In the rows, zero is written as 128.
Each path below is one point turned by a fixed rotation once a step. After each direction that follows a path, write how fast that rotation turns it, in degrees per step (0 if it stays still).
Each turn is a multiple of 5 degrees from 10 to 175, or 0.
Each row of a path follows its step; steps can be skipped.

step 1: [133 128 127 120 123 132 130 122 138 128 126 123 127 123 127 126 134 119
 128 129 129 134 125 122 122 133 126 127 124 131 134 116 136 125 126 119
 127 126 137 122 130 130 138 124 120 123 122 129 136 118 130 131 130 136
 121 141 125 139 126 126 125 129 129 127 127 122 123 130 126 135 134 129
 125 135 137 122 134 127]
step 5: [141 123 134 124 123 137 126 131 135 130 124 127 124 124 132 115 127 135
 129 131 134 137 130 126 130 135 126 128 126 132 132 129 123 127 127 128
 131 132 123 130 135 128 123 134 125 119 127 129 132 133 125 131 122 128
 129 130 127 140 121 123 131 130 139 136 122 130 132 137 130 120 128 124
 122 136 131 115 127 126]
step 7: [128 125 123 138 134 123 126 138 131 133 137 123 131 124 123 130 123 118
 128 139 126 128 133 129 126 119 124 131 128 133 130 125 133 119 127 138
 129 127 123 131 127 139 128 122 121 125 121 126 134 124 124 130 136 127
 123 129 130 131 133 125 138 130 127 127 124 127 134 127 127 132 116 126
 128 117 120 136 132 133]
step 9: [128 131 130 127 126 132 126 121 126 124 123 132 127 127 129 121 133 130
 130 136 119 122 132 119 130 136 124 111 133 126 137 127 130 127 119 116
 128 122 126 125 130 128 124 130 130 124 120 135 123 127 130 133 119 122
 126 128 132 135 119 117 123 125 126 134 124 127 121 126 123 138 123 121
 124 131 132 123 129 132]
step 11: [123 138 125 125 134 131 132 132 132 125 129 116 133 122 127 128 129 124
 128 135 137 127 123 135 130 129 132 126 122 136 123 120 115 125 121 139
 135 128 132 127 129 135 126 120 122 130 126 130 135 127 128 140 129 131
 133 131 128 130 135 136 115 125 124 135 129 125 131 129 121 120 125 131
 131 126 128 133 133 124]
step 12: [135 125 127 128 121 124 120 127 130 123 135 115 126 116 135 123 129 125
 127 125 131 124 122 126 129 133 129 116 125 122 125 130 127 128 121 129
 125 130 133 117 127 134 130 128 126 119 128 130 130 130 122 136 135 134
 126 133 128 127 134 128 136 141 124 123 129 135 126 134 116 130 127 136
 131 129 126 130 131 121]
step 14: [133 129 120 118 126 129 127 130 124 138 124 132 127 128 125 122 119 135
 133 137 119 121 125 128 123 126 132 140 125 127 128 121 131 123 121 129
 133 120 121 122 130 123 127 136 135 125 127 141 133 135 133 127 130 129
 138 129 121 128 127 123 127 124 125 131 128 125 134 117 132 124 117 129
 131 133 123 127 129 132]
step 21: [127 129 131 126 126 129 127 141 122 134 131 126 120 127 129 127 129 129
 131 133 128 124 130 131 130 131 123 124 123 129 130 126 120 132 124 121
 139 147 130 126 120 129 116 137 128 129 131 127 122 126 135 132 127 134
 128 137 120 139 121 125 119 129 128 126 126 134 124 134 127 130 117 135
 126 131 132 126 131 127]
Directions:
[126 128 129 128 130 130 128 127 128 129 127 128 128 129 129 129 130 132
 128 131 128 128 125 127 127 128 128 129 128 130 128 130 128 129 126 127
 129 126 127 128 128 127 127 129 129 128 129 129 126 128 126 129 127 128
 127 128 128 128 129 128 130 128 129 128 129 126 126 130 130 126 128 129
 128 128 129 129 128 129] | 70
[128 129 127 130 127 129 128 129 131 128 128 128 128 128 129 128 131 127
 127 128 129 129 127 131 127 126 128 129 128 128 129 130 129 127 129 128
 129 131 130 128 128 129 128 128 127 127 128 128 128 128 128 128 130 130
 127 127 126 131 129 127 126 129 125 128 129 127 128 130 127 127 130 130
 127 128 127 128 128 129] | 70

step 0: [135 128 129 125 132 128 124 119 116 127 123 120 127 135 127 125 127 125
 134 134 134 129 129 132 121 129 133 132 131 126 125 130 133 144 129 135
 137 130 132 116 133 134 123 129 131 135 130 132 137 126 132 128 129 123
 136 129 133 125 128 135 133 127 126 127 121 142 122 132 124 141 125 128
 128 130 135 131 131 140]
step 6: [127 137 141 117 125 132 133 123 127 129 128 119 132 124 129 133 118 124
 139 127 130 135 124 131 124 131 118 128 125 126 130 126 120 134 134 131
 121 132 122 123 121 126 132 129 130 125 127 129 115 135 132 132 120 125
 125 131 120 137 128 132 134 121 135 118 134 130 137 124 130 122 135 125
 126 124 134 133 125 135]
step 11: [132 119 127 131 122 124 123 125 123 136 130 129 129 135 127 124 121 114
 136 130 131 136 130 132 120 138 122 123 126 128 124 125 130 131 127 133
 130 122 124 133 116 128 134 129 134 129 121 121 123 140 133 123 123 128
 133 116 117 128 125 136 137 139 130 125 128 133 134 124 126 131 128 126
 133 123 133 130 136 127]
step 12: [121 122 135 124 133 135 124 122 113 131 132 131 128 134 131 132 113 127
 132 128 131 116 131 123 132 129 132 137 129 130 122 126 121 129 125 131
 126 127 131 127 134 135 132 129 129 133 126 116 135 130 123 128 120 124
 138 120 125 127 132 126 122 126 133 126 114 141 127 133 129 132 127 134
 124 128 124 130 135 132]
step 13: [122 133 130 114 136 133 120 123 133 127 119 126 135 126 130 137 126 125
 137 135 128 124 125 127 125 136 126 118 137 127 131 129 125 126 121 126
 131 131 131 123 123 130 133 125 117 137 134 122 118 131 131 129 121 121
 125 128 123 139 130 128 129 122 134 122 129 133 116 126 122 131 121 123
 135 125 126 135 128 134]
step 14: [121 125 125 131 132 123 133 129 124 136 129 134 126 117 127 133 118 120
 132 126 122 130 131 126 132 131 120 128 130 130 118 137 138 136 127 134
 128 128 129 123 129 120 132 130 121 116 133 118 123 129 141 123 118 131
 137 137 124 134 127 128 119 122 128 125 136 130 126 122 129 134 126 132
 125 123 129 130 122 132]
step 20: [125 134 128 125 137 128 128 122 133 132 118 132 129 137 123 122 127 122
 139 142 126 118 118 123 129 130 122 123 131 136 129 127 131 133 120 124
 127 138 128 120 135 128 124 132 125 140 125 118 124 137 122 132 127 132
 133 124 121 124 137 126 132 134 136 136 125 130 121 126 133 127 125 127
 127 129 131 129 125 122]
step 22: [132 133 142 129 127 129 140 124 127 127 130 133 129 123 133 125 111 130
 131 138 140 134 128 121 136 133 123 128 122 133 136 133 119 126 128 124
 131 128 122 133 127 126 138 133 123 130 129 122 119 127 136 122 115 125
 126 135 128 127 126 129 132 130 134 133 133 128 135 125 135 128 130 127
 126 128 133 131 125 124]
Directions:
[127 128 128 129 128 128 130 129 129 126 128 129 128 128 127 127 129 126
 128 130 126 130 126 129 127 127 128 127 129 128 130 126 127 130 126 130
 127 126 127 129 127 129 128 126 129 129 128 128 125 128 130 130 129 127
 129 127 127 128 128 127 128 128 129 129 128 129 127 130 128 128 127 128
 130 126 130 131 127 128] | 155
[128 127 128 128 130 128 127 128 128 128 128 127 128 129 127 128 130 125
 128 128 128 127 128 127 127 124 128 126 126 129 127 128 130 129 130 129
 128 128 130 128 128 130 129 128 127 130 128 129 130 128 127 129 128 127
 127 127 127 126 127 128 127 130 128 129 127 128 131 128 131 129 128 129
 126 126 129 129 132 127] | 90

step 2: [120 132 126 141 118 132 122 118 128 119 121 128 129 130 127 124 129 125
 132 135 125 130 126 132 131 123 122 134 124 136 131 132 129 132 125 130
 136 128 126 127 131 124 128 132 126 122 131 130 122 121 136 123 126 134
 123 132 119 117 131 120 130 110 127 125 131 124 129 121 122 130 121 139
 123 129 136 129 122 127]
step 3: [134 124 138 120 128 125 141 122 131 123 127 119 128 132 133 130 119 126
 126 128 120 128 131 128 126 119 135 131 123 125 122 133 130 129 131 138
 133 121 128 129 131 123 132 127 127 120 136 124 121 138 125 130 111 136
 130 130 127 122 130 127 125 117 119 130 116 126 127 127 123 130 131 124
 131 129 126 126 124 121]
step 9: [127 137 123 130 134 125 123 125 127 135 131 121 130 137 134 125 122 125
 123 130 125 125 116 121 125 127 136 136 129 137 129 129 132 119 129 131
 124 121 136 131 134 127 136 122 132 124 126 134 121 126 125 121 122 121
 121 136 126 132 137 132 129 123 133 126 129 117 131 124 119 126 119 132
 130 122 123 116 127 134]
step 10: [125 127 123 136 131 127 126 130 132 117 127 118 132 133 126 116 129 112
 130 140 129 118 121 129 127 124 128 125 123 133 128 136 126 129 122 126
 136 130 126 135 126 128 131 141 124 132 129 133 118 124 130 122 127 127
 126 122 129 122 120 125 132 115 123 138 123 125 128 129 126 126 126 125
 134 130 125 123 126 125]
step 16: [125 133 132 132 132 128 121 131 125 133 126 120 130 127 129 133 122 115
 137 135 128 127 126 133 124 138 130 138 132 128 128 120 133 132 140 128
 130 119 117 124 137 128 130 133 130 131 130 129 124 132 126 119 127 124
 136 124 135 122 129 134 118 120 126 118 130 135 134 125 124 130 132 123
 126 134 127 118 134 131]
step 17: [135 136 131 136 128 128 119 130 123 131 132 114 126 125 134 129 133 135
 125 138 127 128 121 125 130 123 130 129 113 137 129 125 124 130 127 135
 130 125 140 128 134 139 135 128 132 124 134 127 117 130 135 122 132 124
 125 134 125 135 130 129 128 121 120 126 135 124 137 124 132 124 127 121
 122 127 124 124 131 123]
step 19: [119 128 127 130 124 117 134 130 139 122 121 124 123 124 140 123 137 127
 130 130 125 126 126 130 121 126 130 130 117 130 124 129 132 123 134 131
 131 129 125 123 118 128 128 123 125 118 133 132 118 123 121 119 119 128
 134 127 127 124 128 125 126 119 129 123 135 127 138 132 117 117 134 128
 131 131 125 128 123 121]
step 23: [119 137 125 126 129 125 130 125 124 126 131 126 129 122 131 142 131 127
 131 136 126 131 131 134 130 123 131 132 129 128 126 130 121 128 132 133
 137 127 126 128 115 132 125 127 126 132 131 128 120 119 136 122 119 129
 126 132 120 109 136 129 117 117 126 124 124 118 132 130 125 131 127 128
 125 125 134 133 125 131]
Directions:
[130 127 129 127 128 127 130 128 128 129 130 128 129 128 127 128 124 128
 126 127 128 127 127 127 128 129 130 129 130 128 126 128 127 129 128 126
 129 127 127 127 129 127 128 129 127 127 128 129 126 131 126 128 129 128
 127 126 129 127 127 130 128 129 129 128 127 128 128 127 128 129 130 131
 127 128 128 128 128 129] | 170
[127 127 128 128 128 129 129 128 129 127 128 130 129 126 126 126 129 130
 130 128 125 129 128 129 128 129 129 129 129 128 127 131 128 131 128 127
 129 127 127 127 125 128 130 128 127 129 128 129 129 127 127 127 126 128
 132 126 127 129 129 128 128 127 127 129 128 126 130 127 129 128 127 129
 128 130 129 128 128 128] | 85

step 3: [125 132 121 132 125 137 138 122 120 122 126 123 131 125 131 114 122 127
 132 119 122 134 132 123 134 126 116 123 129 126 126 127 131 125 125 136
 122 139 130 126 126 130 131 134 122 128 121 123 136 131 127 131 129 126
 128 137 135 136 129 137 124 128 130 134 125 132 137 122 125 134 129 127
 135 130 135 135 128 131]
step 4: [138 131 124 134 119 144 124 122 133 124 125 131 121 123 128 117 126 127
 133 119 133 139 130 133 128 129 123 119 128 126 131 124 132 116 123 128
 134 131 123 129 132 123 131 121 131 132 123 129 125 132 126 128 128 126
 140 126 133 127 130 121 127 125 131 132 118 136 126 127 121 134 127 119
 127 126 130 130 128 124]
step 7: [129 136 121 138 119 139 128 128 126 131 127 125 131 131 126 118 127 129
 132 128 140 147 132 132 127 125 109 122 126 129 130 125 127 128 133 138
 131 129 119 132 125 123 131 136 125 128 132 126 129 125 126 128 130 122
 135 130 134 129 123 135 126 129 124 128 126 132 124 127 128 131 122 123
 130 122 122 128 128 125]
step 8: [140 131 123 133 126 145 126 121 131 133 131 137 125 127 133 123 126 130
 138 123 126 126 126 131 124 129 126 123 128 133 128 119 131 121 135 132
 129 139 129 125 132 130 128 132 134 124 118 124 128 123 120 123 126 123
 136 133 134 132 127 133 130 132 138 137 132 119 122 136 126 128 126 129
 131 123 124 133 122 126]
step 11: [127 128 120 130 119 137 125 121 131 127 128 125 130 127 130 118 135 124
 134 116 125 128 125 132 127 123 127 129 127 129 131 120 130 120 133 141
 124 139 130 127 121 123 139 133 130 132 120 134 128 129 127 114 136 120
 142 127 135 136 123 132 127 128 130 135 126 131 132 129 129 134 125 127
 131 127 129 123 125 129]
step 12: [130 132 129 130 121 145 129 116 129 122 120 126 129 130 135 120 126 134
 127 123 132 134 124 129 125 130 128 123 130 126 122 120 129 127 126 130
 129 138 130 116 135 122 125 129 130 122 123 126 123 132 124 130 128 138
 126 133 132 137 131 133 129 134 125 136 126 136 125 128 127 137 128 119
 131 127 125 133 126 140]
step 19: [132 124 125 130 118 140 121 125 134 130 129 121 129 132 129 119 128 134
 136 128 131 130 130 120 121 126 129 125 131 131 128 125 132 118 133 127
 129 132 135 128 124 125 130 136 137 128 117 127 132 123 126 126 131 133
 132 132 133 132 127 135 120 133 117 127 120 141 127 129 126 127 119 124
 137 121 137 135 124 131]
step 22: [127 127 120 135 123 142 134 130 126 128 129 126 126 131 134 121 126 133
 139 123 118 137 131 126 117 132 119 117 131 126 127 131 134 120 119 132
 126 124 125 128 127 123 134 129 130 126 119 129 128 137 128 131 134 123
 127 129 131 129 126 127 123 132 123 134 122 138 128 124 121 137 124 135
 135 123 135 129 130 128]
Directions:
[127 129 127 128 128 127 129 127 129 127 127 125 127 131 128 128 130 127
 129 128 129 128 129 128 128 126 128 128 129 129 127 129 126 128 130 130
 128 129 128 127 129 129 129 127 126 129 128 128 129 125 127 128 127 130
 130 129 128 129 130 131 129 127 128 126 127 128 131 128 128 128 126 129
 129 129 127 127 127 128] | 85
[129 128 126 129 130 127 129 128 128 128 129 128 127 126 131 126 127 127
 130 131 127 126 128 127 127 128 129 128 130 127 127 130 130 128 127 126
 128 128 130 127 129 128 128 129 128 127 128 127 127 129 126 127 128 130
 130 126 128 129 127 127 129 126 131 127 127 130 127 130 129 127 127 129
 129 126 127 130 128 127] | 160
[129 129 128 131 127 129 128 128 130 126 129 130 127 127 127 128 129 128
 128 126 130 125 130 128 129 126 128 131 129 128 128 127 128 129 128 128
 128 127 125 128 128 128 130 128 129 127 128 128 129 128 128 128 129 127
 130 127 128 126 126 128 127 127 129 128 129 127 127 128 128 128 125 126
 129 129 127 126 129 128] | 115
